In the data rows, zero lies at 4.5, halfway between 4 and 5.
Here are some points, each followed by its number:
array([4, 4, 6, 5, 4, 4, 6, 5, 5, 3, 3, 5, 4, 3, 6, 5]) 0
array([6, 5, 7, 9, 6, 8, 8, 6, 3, 0, 5, 9, 9, 5, 1, 0]) 1
array([3, 4, 6, 4, 8, 4, 2, 2, 3, 8, 5, 3, 4, 5, 7, 5]) 2
array([4, 5, 3, 3, 4, 5, 6, 5, 5, 6, 4, 5, 4, 3, 5, 5]) 3
array([4, 5, 5, 7, 8, 5, 2, 7, 3, 7, 1, 4, 4, 4, 4, 4]) 4
array([5, 4, 6, 6, 5, 5, 5, 6, 4, 5, 2, 4, 5, 6, 7, 5]) 5
array([5, 5, 2, 3, 5, 5, 7, 3, 5, 3, 6, 3, 4, 3, 5, 6]) 6
array([6, 3, 5, 9, 3, 6, 4, 6, 4, 0, 5, 6, 9, 7, 1, 0]) 7
array([4, 5, 5, 4, 9, 4, 4, 0, 4, 7, 9, 3, 4, 5, 6, 5]) 8
array([5, 5, 2, 3, 3, 5, 5, 6, 5, 4, 2, 5, 4, 4, 5, 5]) 9
array([4, 4, 3, 3, 4, 4, 2, 8, 5, 7, 2, 5, 4, 7, 5, 6]) 10
array([4, 5, 4, 4, 5, 4, 2, 3, 5, 4, 7, 5, 4, 5, 4, 5]) 11
array([0, 5, 4, 8, 5, 4, 4, 8, 3, 7, 0, 8, 9, 3, 4, 2]) 12
array([4, 4, 4, 4, 4, 5, 7, 6, 5, 4, 3, 5, 5, 5, 5, 5]) 13
array([1, 5, 4, 5, 6, 5, 3, 4, 5, 5, 2, 4, 6, 6, 5, 5]) 14
array([6, 3, 4, 5, 6, 5, 6, 8, 4, 5, 2, 3, 7, 6, 5, 4]) 15
array([4, 4, 5, 5, 6, 4, 4, 0, 5, 6, 8, 4, 4, 4, 7, 5]) 16
array([4, 5, 3, 4, 4, 4, 6, 9, 5, 4, 1, 5, 4, 2, 7, 5]) 17
array([5, 5, 4, 3, 6, 4, 6, 2, 5, 6, 6, 4, 4, 4, 4, 6]) 18
array([4, 4, 5, 4, 5, 4, 4, 4, 4, 6, 3, 5, 4, 5, 7, 5]) 19
array([5, 4, 6, 4, 2, 5, 4, 7, 5, 3, 1, 5, 6, 6, 7, 4]) 20
array([4, 5, 2, 1, 4, 4, 3, 3, 5, 5, 4, 4, 4, 5, 4, 6]) 21
array([4, 4, 6, 6, 6, 4, 5, 3, 5, 6, 6, 5, 4, 3, 6, 4]) 22
array([6, 4, 9, 9, 2, 6, 7, 6, 2, 0, 5, 7, 9, 5, 1, 0]) 23
array([3, 5, 7, 9, 8, 6, 2, 6, 2, 4, 6, 8, 9, 6, 3, 0]) 24
array([4, 4, 2, 1, 3, 4, 7, 9, 5, 6, 0, 7, 4, 1, 7, 6]) 25
array([4, 4, 5, 3, 5, 4, 3, 6, 5, 6, 2, 5, 4, 5, 5, 6]) 26
array([5, 5, 2, 2, 2, 4, 3, 7, 6, 4, 1, 5, 4, 5, 4, 6]) 27
array([4, 5, 5, 3, 6, 4, 6, 7, 5, 7, 2, 5, 4, 3, 5, 5]) 28
array([7, 3, 6, 6, 3, 5, 8, 3, 4, 0, 7, 4, 8, 5, 5, 1]) 29
array([4, 4, 7, 6, 5, 4, 4, 6, 4, 5, 2, 4, 4, 5, 4, 3]) 30
array([5, 4, 6, 4, 4, 4, 5, 6, 5, 5, 3, 4, 4, 4, 6, 6]) 31
array([2, 4, 6, 8, 8, 6, 5, 1, 4, 5, 7, 6, 8, 6, 6, 3]) 32
array([3, 4, 5, 6, 4, 5, 4, 8, 5, 6, 0, 2, 5, 6, 7, 5]) 33
array([5, 4, 6, 4, 4, 4, 3, 5, 5, 4, 4, 4, 4, 6, 6, 6]) 34
array([5, 4, 4, 6, 4, 5, 5, 4, 4, 5, 5, 4, 4, 1, 2, 4]) 35
array([5, 7, 4, 5, 2, 6, 7, 3, 3, 0, 9, 7, 2, 3, 2, 1]) 36
array([5, 3, 6, 5, 4, 3, 3, 5, 5, 5, 4, 3, 4, 5, 6, 5]) 37
array([4, 4, 6, 3, 9, 5, 5, 1, 5, 7, 8, 4, 6, 7, 7, 5]) 38
array([5, 5, 4, 3, 4, 5, 7, 3, 5, 4, 5, 5, 4, 3, 7, 7]) 39
array([4, 4, 6, 4, 7, 5, 4, 0, 4, 6, 9, 4, 4, 6, 5, 5]) 40
array([7, 5, 7, 9, 3, 6, 6, 3, 2, 0, 8, 7, 9, 4, 0, 0]) 41
array([4, 5, 4, 3, 6, 4, 5, 4, 5, 7, 4, 4, 4, 4, 7, 6]) 42
array([8, 3, 6, 7, 3, 5, 9, 4, 4, 0, 7, 5, 8, 3, 4, 2]) 43
array([2, 4, 5, 9, 7, 5, 3, 8, 3, 8, 1, 9, 9, 4, 3, 1]) 44
array([4, 4, 3, 3, 5, 4, 5, 4, 4, 6, 4, 5, 4, 3, 6, 6]) 45
array([6, 6, 6, 8, 1, 8, 9, 5, 4, 0, 6, 8, 9, 3, 5, 0]) 46
array([3, 5, 3, 2, 1, 5, 6, 5, 5, 2, 3, 6, 4, 4, 3, 4]) 47
array([2, 5, 2, 2, 3, 4, 2, 3, 4, 3, 8, 5, 2, 6, 5, 5]) 48
array([3, 5, 4, 5, 6, 5, 6, 5, 4, 6, 4, 5, 4, 3, 6, 3]) 49
array([4, 4, 4, 3, 5, 4, 5, 3, 5, 6, 5, 4, 4, 4, 5, 6]) 50
array([4, 4, 4, 4, 4, 4, 3, 4, 5, 5, 4, 5, 4, 4, 5, 5]) 51
array([5, 5, 4, 4, 4, 5, 4, 3, 5, 4, 6, 4, 3, 5, 6, 6]) 52
array([4, 5, 4, 2, 3, 4, 3, 4, 6, 4, 5, 5, 4, 7, 5, 6]) 53
array([4, 4, 4, 4, 6, 4, 6, 3, 5, 6, 5, 3, 4, 3, 6, 6]) 54
array([3, 4, 2, 2, 4, 4, 5, 5, 5, 5, 6, 6, 3, 4, 6, 6]) 55
array([4, 4, 4, 4, 7, 4, 4, 1, 5, 7, 9, 4, 4, 4, 4, 5]) 56
array([3, 5, 5, 3, 8, 4, 1, 0, 4, 9, 8, 5, 3, 7, 7, 5]) 57
array([6, 3, 4, 6, 5, 4, 6, 8, 5, 5, 2, 4, 7, 2, 4, 4]) 58
array([4, 5, 6, 3, 4, 5, 5, 4, 5, 4, 6, 5, 3, 6, 6, 5]) 59
array([6, 4, 4, 5, 6, 4, 3, 4, 5, 7, 5, 4, 4, 4, 7, 7]) 60
array([4, 5, 4, 4, 6, 5, 5, 6, 5, 5, 5, 3, 4, 4, 4, 5]) 61
array([6, 4, 4, 5, 2, 4, 4, 4, 6, 3, 4, 5, 4, 3, 4, 6]) 62
array([5, 5, 5, 5, 1, 5, 6, 7, 6, 2, 3, 6, 4, 4, 4, 5]) 63
array([5, 4, 5, 8, 9, 4, 2, 4, 3, 9, 5, 3, 3, 3, 4, 5]) 64
array([5, 5, 4, 3, 4, 4, 6, 5, 5, 6, 4, 5, 4, 3, 7, 6]) 65
array([4, 4, 4, 5, 6, 3, 4, 2, 5, 6, 6, 6, 4, 2, 6, 4]) 66
array([4, 4, 5, 7, 8, 4, 4, 5, 3, 7, 4, 4, 4, 2, 5, 4]) 67
array([3, 4, 4, 3, 6, 4, 5, 2, 4, 5, 7, 4, 4, 4, 6, 5]) 68
array([4, 4, 5, 5, 5, 4, 4, 1, 5, 4, 6, 3, 4, 5, 4, 5]) 69
array([4, 4, 4, 3, 3, 4, 3, 5, 5, 5, 3, 5, 4, 5, 4, 5]) 70
array([4, 4, 6, 5, 3, 5, 3, 9, 4, 5, 1, 6, 4, 5, 3, 4]) 71
array([5, 4, 4, 3, 3, 5, 7, 2, 6, 4, 6, 6, 4, 3, 6, 6]) 72
array([4, 7, 5, 5, 4, 6, 3, 1, 3, 0, 9, 6, 2, 6, 3, 2]) 73
array([4, 4, 6, 4, 6, 3, 2, 2, 4, 5, 5, 4, 4, 5, 3, 5]) 74
array([4, 5, 4, 5, 7, 5, 6, 2, 4, 5, 7, 4, 4, 4, 3, 5]) 75
array([4, 4, 6, 6, 4, 5, 7, 4, 4, 3, 5, 4, 4, 4, 2, 3]) 76
array([8, 7, 8, 8, 2, 7, 5, 0, 4, 0, 9, 6, 6, 6, 1, 0]) 77
array([3, 4, 5, 5, 6, 4, 5, 0, 4, 3, 7, 2, 4, 6, 8, 5]) 78
array([5, 4, 4, 4, 5, 5, 8, 6, 5, 6, 3, 3, 4, 4, 6, 6]) 79
array([4, 5, 2, 3, 3, 4, 3, 6, 4, 5, 5, 7, 2, 3, 5, 6]) 80
array([5, 4, 5, 6, 5, 4, 4, 7, 5, 6, 2, 3, 4, 4, 5, 6]) 81
array([4, 4, 5, 8, 7, 4, 4, 5, 4, 7, 3, 3, 4, 2, 6, 4]) 82
array([4, 4, 5, 4, 4, 5, 5, 5, 4, 4, 4, 4, 4, 6, 5, 5]) 83
array([5, 4, 6, 7, 7, 5, 8, 3, 4, 6, 6, 5, 4, 2, 3, 4]) 84
array([5, 4, 6, 4, 4, 4, 4, 3, 5, 7, 5, 4, 4, 4, 5, 6]) 85
array([5, 4, 4, 4, 6, 4, 2, 5, 4, 7, 5, 3, 4, 6, 5, 6]) 86
array([4, 5, 5, 4, 6, 5, 6, 7, 4, 5, 3, 4, 5, 3, 3, 4]) 87
array([5, 4, 3, 3, 6, 4, 2, 8, 4, 8, 1, 4, 6, 5, 6, 5]) 88
array([4, 4, 2, 3, 5, 5, 4, 5, 5, 6, 4, 6, 4, 6, 4, 5]) 89
array([5, 5, 4, 3, 3, 4, 8, 4, 6, 3, 5, 7, 4, 3, 2, 5]) 90
array([4, 4, 4, 4, 6, 4, 2, 2, 6, 7, 5, 2, 4, 4, 9, 6]) 91
array([5, 5, 3, 4, 3, 4, 1, 5, 5, 5, 5, 5, 3, 5, 4, 6]) 92
array([5, 4, 4, 3, 2, 4, 5, 4, 6, 5, 4, 5, 4, 4, 7, 6]) 93
array([5, 4, 4, 3, 5, 4, 6, 8, 5, 8, 1, 6, 4, 2, 6, 5]) 94
array([5, 5, 4, 5, 7, 4, 2, 2, 4, 6, 5, 4, 4, 4, 4, 5]) 95
array([4, 5, 4, 3, 8, 4, 4, 0, 4, 6, 9, 5, 5, 5, 5, 5]) 96
array([4, 5, 5, 4, 5, 4, 4, 5, 5, 6, 4, 5, 4, 6, 3, 5]) 97
array([5, 5, 4, 3, 5, 5, 5, 5, 4, 6, 6, 4, 3, 5, 4, 6]) 98
array([4, 4, 4, 4, 2, 4, 3, 4, 6, 4, 5, 5, 4, 5, 6, 5]) 99
array([4, 4, 6, 4, 5, 5, 6, 4, 5, 6, 4, 4, 4, 5, 7, 6]) 100
array([4, 5, 4, 4, 5, 5, 5, 7, 4, 4, 2, 4, 5, 5, 6, 4]) 101
Which three points above are nearest to each new point by angle, seen from the average point of the numbered points? Their numbers follow each, nearest first.
array([5, 4, 5, 4, 3, 4, 6, 5, 5, 3, 3, 6, 4, 3, 4, 5]) 63 90 0
array([6, 4, 5, 4, 4, 4, 5, 5, 5, 2, 6, 4, 8, 7, 6, 2]) 29 7 43
array([5, 4, 5, 5, 4, 5, 4, 6, 5, 4, 3, 6, 6, 4, 3, 4]) 71 7 58
array([4, 4, 4, 2, 3, 4, 5, 8, 5, 6, 1, 6, 4, 4, 6, 5]) 25 94 17
array([7, 4, 7, 4, 4, 4, 7, 2, 4, 1, 9, 3, 8, 4, 5, 1]) 29 43 77
array([5, 6, 4, 4, 4, 5, 2, 2, 5, 5, 9, 5, 2, 8, 6, 7]) 52 11 48
array([4, 4, 4, 3, 4, 4, 6, 0, 5, 3, 8, 6, 4, 3, 5, 5]) 72 68 16
array([4, 5, 3, 3, 4, 4, 3, 4, 5, 5, 6, 5, 4, 4, 5, 4]) 48 11 21
array([3, 4, 3, 4, 4, 4, 5, 2, 5, 5, 3, 5, 6, 7, 5, 6]) 14 53 21
array([5, 4, 6, 8, 4, 4, 6, 8, 4, 5, 0, 3, 4, 3, 3, 5]) 81 30 58
array([6, 5, 4, 4, 5, 5, 3, 3, 4, 5, 5, 5, 4, 6, 6, 6]) 52 60 57
array([4, 4, 4, 5, 7, 5, 2, 4, 4, 6, 6, 3, 4, 6, 5, 5]) 86 2 57
array([4, 4, 6, 5, 3, 5, 4, 7, 5, 3, 3, 5, 4, 6, 6, 4]) 20 71 63
array([4, 5, 4, 2, 4, 5, 6, 4, 5, 7, 4, 4, 4, 4, 6, 4]) 3 42 65
array([5, 4, 6, 4, 6, 3, 3, 7, 4, 8, 1, 3, 5, 4, 7, 5]) 88 81 26
array([4, 4, 5, 5, 6, 5, 6, 6, 4, 5, 4, 2, 4, 4, 7, 5]) 79 33 5
array([4, 5, 2, 3, 5, 4, 4, 4, 5, 5, 5, 4, 4, 4, 3, 5]) 21 89 48
array([4, 5, 3, 6, 7, 5, 6, 2, 4, 4, 7, 5, 3, 3, 2, 4]) 75 84 56
array([5, 4, 4, 5, 2, 5, 6, 6, 5, 3, 3, 5, 4, 3, 6, 5]) 63 0 17
array([5, 5, 3, 3, 3, 4, 2, 5, 4, 5, 6, 6, 2, 5, 3, 5]) 92 80 48
array([2, 1, 0, 4, 3, 1, 1, 1, 5, 5, 9, 2, 1, 7, 6, 5]) 48 11 69
array([5, 5, 4, 5, 7, 5, 4, 3, 4, 5, 7, 5, 4, 4, 3, 5]) 75 56 96
array([4, 5, 6, 6, 4, 5, 3, 5, 4, 2, 4, 2, 5, 6, 4, 2]) 7 30 23
array([4, 5, 6, 7, 5, 5, 6, 8, 4, 3, 4, 4, 4, 3, 4, 4]) 87 58 30
array([5, 5, 3, 2, 2, 4, 5, 4, 5, 5, 5, 7, 3, 2, 2, 5]) 90 80 47
array([5, 4, 3, 2, 2, 4, 8, 7, 5, 4, 3, 6, 4, 3, 6, 6]) 25 13 9
array([4, 4, 3, 5, 4, 4, 8, 3, 6, 3, 4, 5, 4, 2, 4, 5]) 90 6 72
array([6, 5, 4, 2, 2, 4, 4, 5, 4, 2, 3, 5, 4, 3, 3, 4]) 47 27 9
array([5, 5, 2, 3, 6, 4, 5, 2, 5, 6, 5, 5, 4, 3, 4, 6]) 18 50 45
array([4, 4, 5, 6, 7, 4, 5, 5, 4, 7, 3, 5, 4, 3, 4, 4]) 67 82 4
array([4, 4, 4, 3, 4, 4, 6, 4, 6, 3, 6, 5, 4, 3, 6, 5]) 72 39 6
array([4, 5, 5, 5, 4, 4, 3, 7, 5, 4, 3, 4, 4, 5, 3, 4]) 71 30 27
array([4, 4, 6, 5, 5, 5, 5, 5, 4, 5, 5, 4, 4, 4, 6, 5]) 100 31 5
array([4, 4, 6, 6, 4, 4, 3, 4, 4, 4, 5, 4, 4, 5, 4, 4]) 74 37 30
array([4, 5, 3, 1, 5, 4, 4, 4, 4, 7, 4, 5, 4, 3, 6, 5]) 45 42 3
array([4, 4, 4, 2, 5, 4, 0, 2, 5, 7, 6, 6, 4, 6, 8, 6]) 57 91 2
array([5, 4, 4, 3, 3, 5, 7, 6, 5, 4, 2, 4, 5, 5, 5, 6]) 13 9 79
array([4, 5, 4, 2, 3, 5, 4, 6, 5, 3, 5, 7, 4, 5, 4, 5]) 47 53 80
array([5, 4, 5, 4, 6, 4, 2, 2, 4, 6, 6, 5, 4, 6, 3, 6]) 74 95 57
array([6, 6, 4, 5, 2, 5, 5, 5, 3, 3, 6, 4, 3, 4, 1, 3]) 36 76 77
array([5, 4, 3, 4, 6, 4, 6, 2, 5, 6, 6, 3, 4, 3, 7, 6]) 54 50 68
array([5, 5, 6, 7, 4, 5, 4, 6, 5, 1, 3, 2, 5, 6, 2, 4]) 7 23 76
array([4, 4, 6, 4, 4, 5, 4, 5, 4, 6, 4, 6, 4, 5, 6, 5]) 19 26 100
array([4, 5, 5, 2, 6, 4, 3, 5, 4, 8, 4, 4, 4, 7, 6, 7]) 86 26 42
array([5, 4, 6, 5, 5, 4, 6, 2, 4, 6, 4, 4, 4, 3, 4, 4]) 84 22 35
array([4, 5, 1, 1, 3, 3, 1, 7, 4, 6, 3, 3, 2, 7, 5, 8]) 10 92 70
array([3, 4, 6, 9, 7, 6, 4, 3, 4, 3, 6, 8, 9, 6, 2, 0]) 24 1 7
array([3, 5, 5, 3, 5, 4, 4, 4, 4, 6, 3, 5, 6, 6, 5, 4]) 14 19 26
array([4, 4, 5, 4, 6, 4, 4, 3, 5, 7, 4, 6, 4, 3, 7, 4]) 66 19 22
array([3, 4, 5, 4, 4, 5, 6, 3, 5, 5, 5, 5, 4, 3, 7, 4]) 72 39 68
array([3, 4, 5, 4, 6, 5, 4, 5, 6, 6, 2, 4, 5, 7, 4, 5]) 14 97 26
array([4, 4, 5, 5, 7, 4, 8, 2, 5, 7, 6, 4, 4, 1, 3, 5]) 84 75 18
array([5, 5, 4, 3, 1, 4, 4, 7, 5, 4, 2, 6, 4, 5, 5, 6]) 27 9 70
array([2, 4, 5, 5, 4, 5, 7, 6, 6, 4, 2, 4, 6, 6, 5, 4]) 13 33 101
array([5, 4, 5, 9, 4, 5, 6, 4, 2, 1, 8, 9, 9, 4, 2, 0]) 41 1 23
array([5, 4, 5, 4, 5, 4, 6, 3, 4, 5, 6, 6, 4, 3, 5, 6]) 72 39 18
array([4, 4, 4, 3, 3, 4, 4, 6, 5, 5, 4, 5, 4, 4, 3, 5]) 70 27 47
array([3, 4, 4, 4, 4, 5, 5, 3, 5, 3, 6, 3, 4, 6, 4, 4]) 69 48 73
array([5, 4, 5, 4, 3, 4, 4, 9, 5, 5, 1, 5, 4, 5, 4, 5]) 71 27 10
array([4, 4, 6, 5, 6, 4, 6, 6, 3, 7, 2, 3, 4, 3, 3, 5]) 87 28 81
array([5, 5, 5, 3, 4, 5, 8, 2, 6, 5, 6, 5, 4, 3, 6, 5]) 72 39 18
array([5, 4, 5, 6, 5, 4, 4, 4, 5, 5, 5, 4, 4, 4, 5, 6]) 60 64 37
array([4, 4, 4, 6, 5, 4, 5, 5, 5, 4, 3, 3, 4, 2, 3, 4]) 35 58 87
array([4, 4, 5, 5, 5, 4, 5, 1, 6, 4, 6, 4, 4, 5, 4, 5]) 69 40 16
array([3, 4, 4, 3, 4, 4, 4, 2, 4, 3, 6, 3, 4, 5, 7, 5]) 78 68 48
array([4, 5, 4, 3, 2, 5, 8, 7, 5, 3, 2, 4, 4, 5, 5, 5]) 13 63 9
array([4, 4, 4, 4, 6, 4, 4, 0, 5, 5, 7, 5, 4, 4, 6, 4]) 16 96 68
array([5, 4, 4, 4, 3, 4, 6, 4, 6, 5, 5, 5, 4, 3, 3, 5]) 90 62 72
array([5, 4, 4, 3, 1, 4, 4, 6, 6, 4, 2, 5, 4, 3, 7, 6]) 93 27 9
array([5, 5, 6, 5, 4, 5, 2, 5, 4, 3, 5, 3, 4, 7, 4, 5]) 34 83 37
array([3, 5, 3, 3, 5, 4, 3, 5, 4, 5, 5, 6, 4, 4, 5, 4]) 80 48 55
array([5, 4, 4, 5, 4, 4, 4, 4, 5, 4, 4, 5, 5, 4, 3, 5]) 62 35 90
array([5, 4, 4, 4, 5, 4, 5, 2, 4, 4, 4, 5, 4, 3, 5, 7]) 39 72 50
array([5, 4, 3, 4, 3, 4, 7, 3, 6, 4, 5, 6, 4, 1, 6, 6]) 72 39 93
array([4, 5, 3, 4, 7, 4, 6, 5, 5, 8, 4, 4, 4, 2, 1, 4]) 87 61 35
array([5, 7, 4, 4, 2, 6, 1, 2, 3, 2, 9, 7, 1, 7, 3, 4]) 73 48 11
array([4, 4, 4, 3, 5, 5, 3, 4, 4, 6, 4, 4, 4, 7, 5, 5]) 86 10 89
array([5, 3, 6, 9, 9, 5, 5, 0, 2, 6, 8, 7, 9, 4, 4, 1]) 32 24 41
array([5, 5, 6, 5, 4, 5, 4, 7, 4, 4, 3, 5, 5, 5, 4, 4]) 71 30 20
array([4, 4, 5, 6, 9, 4, 6, 3, 4, 7, 5, 3, 6, 3, 6, 4]) 67 82 22
array([5, 4, 6, 4, 3, 4, 4, 7, 5, 5, 1, 5, 4, 5, 7, 6]) 31 20 26
array([5, 5, 6, 5, 4, 5, 4, 5, 6, 5, 4, 3, 4, 7, 3, 5]) 97 34 83
array([5, 4, 5, 4, 6, 5, 7, 5, 4, 5, 4, 3, 4, 4, 4, 6]) 79 61 87
array([6, 4, 5, 6, 4, 5, 7, 4, 4, 4, 3, 4, 6, 3, 4, 4]) 43 58 46
array([5, 4, 6, 7, 5, 4, 3, 6, 5, 5, 2, 3, 4, 4, 4, 6]) 81 30 4
array([5, 5, 5, 6, 6, 5, 4, 4, 5, 7, 5, 3, 4, 4, 5, 5]) 64 82 60
array([4, 5, 5, 5, 5, 5, 4, 5, 4, 6, 5, 4, 4, 4, 4, 4]) 64 4 67
array([5, 4, 4, 4, 6, 4, 7, 4, 5, 7, 4, 4, 4, 2, 4, 5]) 54 84 79
array([4, 4, 5, 4, 4, 5, 6, 4, 5, 4, 5, 5, 5, 5, 5, 3]) 29 46 43
array([4, 4, 4, 3, 3, 4, 4, 4, 5, 4, 3, 4, 4, 4, 5, 4]) 70 47 27
array([4, 5, 3, 0, 5, 4, 3, 3, 5, 5, 6, 6, 5, 5, 5, 6]) 21 53 55
array([5, 4, 5, 5, 5, 4, 3, 7, 4, 5, 1, 3, 4, 5, 4, 6]) 81 33 26
array([4, 4, 5, 5, 1, 4, 4, 9, 6, 2, 0, 4, 4, 5, 6, 4]) 20 63 71
array([4, 4, 5, 4, 6, 3, 0, 2, 4, 5, 6, 4, 4, 6, 4, 5]) 74 11 95
array([7, 6, 3, 9, 6, 7, 5, 3, 2, 1, 9, 6, 9, 6, 0, 0]) 41 7 1
array([3, 4, 5, 4, 4, 5, 6, 7, 4, 5, 3, 4, 4, 4, 4, 3]) 87 71 101
array([4, 4, 6, 6, 6, 4, 5, 4, 4, 7, 4, 3, 4, 2, 7, 4]) 82 67 22
array([5, 7, 3, 4, 1, 6, 6, 5, 3, 1, 9, 5, 1, 5, 3, 4]) 36 73 48
array([5, 5, 3, 2, 4, 4, 7, 2, 6, 5, 7, 6, 4, 2, 4, 5]) 72 90 18
array([5, 4, 3, 5, 2, 4, 1, 7, 5, 3, 4, 5, 2, 7, 3, 6]) 92 70 27
array([4, 4, 5, 3, 2, 4, 5, 4, 5, 2, 4, 4, 4, 5, 3, 5]) 47 63 62
array([3, 5, 4, 3, 6, 5, 3, 6, 5, 5, 4, 4, 4, 6, 5, 5]) 10 26 86
array([4, 4, 4, 5, 8, 4, 4, 2, 4, 7, 6, 3, 4, 4, 5, 5]) 8 56 2
array([3, 4, 4, 4, 6, 4, 5, 2, 5, 4, 6, 4, 4, 3, 6, 4]) 68 16 78
array([4, 5, 2, 3, 1, 5, 5, 4, 6, 1, 4, 5, 4, 6, 5, 5]) 47 99 53
array([5, 4, 4, 3, 3, 5, 4, 4, 5, 4, 4, 6, 4, 4, 7, 5]) 93 99 72
array([5, 5, 5, 5, 4, 5, 7, 4, 5, 3, 4, 3, 4, 5, 3, 5]) 76 90 63
array([4, 5, 5, 5, 5, 4, 2, 3, 5, 4, 5, 5, 3, 6, 5, 5]) 11 74 92
array([4, 4, 6, 4, 5, 4, 6, 5, 5, 6, 4, 5, 4, 4, 4, 5]) 28 94 87
array([4, 6, 4, 4, 3, 5, 5, 7, 5, 2, 4, 5, 4, 5, 4, 4]) 63 47 9
array([3, 0, 0, 6, 2, 2, 3, 3, 4, 4, 6, 2, 3, 7, 3, 5]) 48 69 99
array([4, 4, 5, 3, 6, 4, 6, 6, 4, 6, 4, 4, 4, 5, 4, 5]) 28 87 61
array([4, 5, 5, 3, 6, 5, 6, 7, 4, 8, 3, 5, 4, 3, 5, 5]) 28 94 87
array([5, 5, 3, 4, 1, 4, 0, 7, 5, 4, 4, 6, 1, 4, 3, 6]) 92 80 70
array([5, 4, 4, 7, 2, 5, 7, 3, 3, 0, 8, 9, 9, 3, 1, 0]) 41 46 23
array([3, 5, 2, 4, 5, 5, 5, 6, 4, 4, 6, 3, 2, 4, 4, 4]) 61 48 98
array([4, 7, 1, 2, 4, 5, 2, 3, 4, 5, 9, 7, 1, 5, 4, 5]) 48 11 80
array([4, 4, 4, 4, 3, 4, 5, 6, 5, 4, 3, 4, 4, 3, 6, 5]) 17 25 9
array([4, 5, 4, 3, 3, 4, 3, 8, 4, 3, 1, 3, 4, 7, 4, 6]) 27 10 70
array([4, 4, 6, 5, 5, 4, 5, 1, 5, 4, 7, 5, 4, 5, 3, 5]) 69 40 75
array([4, 4, 5, 4, 4, 5, 7, 4, 6, 3, 6, 5, 4, 5, 5, 5]) 72 59 90
array([4, 5, 4, 3, 6, 4, 4, 3, 5, 6, 5, 5, 4, 5, 6, 5]) 57 42 96
array([8, 4, 6, 6, 3, 6, 7, 2, 4, 0, 9, 5, 9, 6, 3, 0]) 29 41 43
array([3, 1, 3, 4, 5, 2, 5, 6, 5, 8, 0, 1, 5, 5, 9, 5]) 33 19 88
array([5, 5, 3, 3, 5, 4, 6, 5, 5, 8, 4, 5, 4, 1, 4, 6]) 3 45 94
array([4, 5, 3, 5, 4, 5, 4, 7, 4, 5, 3, 5, 4, 3, 3, 5]) 71 9 27
array([4, 4, 4, 2, 3, 4, 6, 5, 5, 6, 4, 6, 4, 3, 4, 6]) 3 25 65
array([5, 4, 5, 5, 5, 4, 2, 6, 4, 5, 4, 2, 4, 6, 3, 7]) 86 81 34
array([5, 4, 5, 5, 4, 4, 3, 4, 5, 4, 4, 6, 4, 3, 4, 5]) 62 51 92
array([4, 4, 4, 4, 3, 4, 4, 7, 5, 6, 3, 4, 3, 5, 5, 5]) 10 27 70
array([4, 5, 4, 3, 5, 4, 5, 3, 5, 4, 4, 5, 6, 5, 7, 3]) 78 38 19
array([4, 5, 5, 4, 5, 4, 3, 3, 4, 7, 5, 5, 3, 5, 6, 5]) 57 2 85
array([4, 4, 5, 4, 5, 4, 3, 3, 4, 6, 4, 4, 5, 4, 6, 4]) 2 91 19
array([4, 4, 6, 4, 2, 4, 4, 8, 5, 3, 1, 4, 4, 7, 2, 5]) 71 70 83
array([5, 4, 6, 4, 6, 5, 6, 2, 4, 6, 4, 4, 4, 5, 6, 6]) 100 38 54
array([5, 4, 5, 4, 5, 4, 6, 3, 5, 5, 6, 4, 4, 5, 5, 6]) 18 50 40
array([5, 4, 5, 3, 6, 4, 6, 4, 5, 8, 4, 5, 4, 3, 6, 6]) 42 65 45
array([5, 5, 5, 5, 1, 5, 5, 8, 6, 2, 1, 5, 4, 5, 5, 6]) 63 20 27
array([5, 4, 4, 2, 2, 5, 5, 9, 6, 6, 1, 6, 4, 4, 6, 6]) 25 94 27
array([5, 7, 6, 8, 6, 6, 1, 3, 2, 2, 9, 5, 3, 6, 3, 1]) 73 77 24
array([6, 4, 5, 6, 6, 4, 7, 2, 5, 5, 5, 4, 4, 2, 4, 5]) 84 75 18
array([9, 4, 7, 9, 7, 6, 7, 3, 2, 2, 9, 6, 9, 5, 1, 0]) 41 1 77
array([4, 4, 5, 3, 3, 4, 4, 4, 6, 5, 4, 6, 4, 3, 6, 5]) 93 51 99
array([5, 4, 4, 5, 3, 4, 6, 6, 4, 1, 3, 3, 4, 4, 3, 6]) 63 62 47
array([5, 5, 5, 5, 5, 5, 5, 1, 5, 5, 5, 4, 4, 5, 5, 6]) 69 16 40
array([4, 5, 3, 1, 7, 4, 2, 3, 5, 8, 6, 5, 4, 6, 4, 6]) 57 86 21
array([4, 5, 4, 5, 8, 4, 5, 2, 3, 5, 6, 3, 4, 4, 3, 5]) 75 8 95
array([5, 4, 5, 5, 3, 5, 6, 6, 5, 4, 3, 4, 4, 4, 4, 6]) 63 13 31
array([4, 4, 5, 3, 3, 5, 6, 3, 6, 3, 6, 5, 4, 5, 5, 5]) 72 59 90
array([4, 4, 5, 6, 5, 4, 5, 4, 5, 4, 5, 4, 4, 3, 3, 5]) 35 76 84
array([4, 5, 5, 4, 6, 5, 4, 8, 4, 7, 3, 5, 3, 4, 4, 5]) 28 4 94
array([2, 4, 3, 6, 4, 4, 4, 3, 5, 4, 3, 7, 8, 4, 6, 5]) 12 14 44
array([3, 4, 4, 6, 5, 4, 5, 6, 5, 5, 1, 3, 6, 5, 4, 4]) 33 15 101
array([3, 4, 7, 4, 5, 5, 5, 3, 5, 4, 6, 5, 5, 8, 6, 5]) 59 38 78
array([7, 6, 6, 9, 3, 7, 7, 3, 3, 0, 8, 6, 9, 4, 0, 0]) 41 77 23
array([5, 5, 2, 4, 6, 4, 3, 2, 5, 5, 6, 4, 4, 3, 4, 6]) 95 56 18
array([5, 5, 3, 5, 7, 4, 3, 5, 5, 7, 3, 2, 4, 3, 6, 6]) 60 82 81
array([2, 4, 5, 9, 8, 5, 3, 0, 3, 5, 7, 9, 9, 5, 5, 3]) 32 24 96
array([4, 4, 6, 4, 4, 4, 2, 2, 5, 3, 6, 3, 4, 5, 5, 5]) 69 11 74
array([5, 5, 5, 6, 7, 5, 9, 5, 5, 7, 3, 3, 4, 2, 3, 5]) 84 79 87
array([3, 4, 7, 5, 3, 5, 5, 7, 5, 2, 2, 4, 4, 6, 6, 4]) 20 83 0
array([4, 5, 3, 4, 5, 4, 4, 5, 5, 6, 4, 4, 4, 4, 6, 5]) 42 45 88
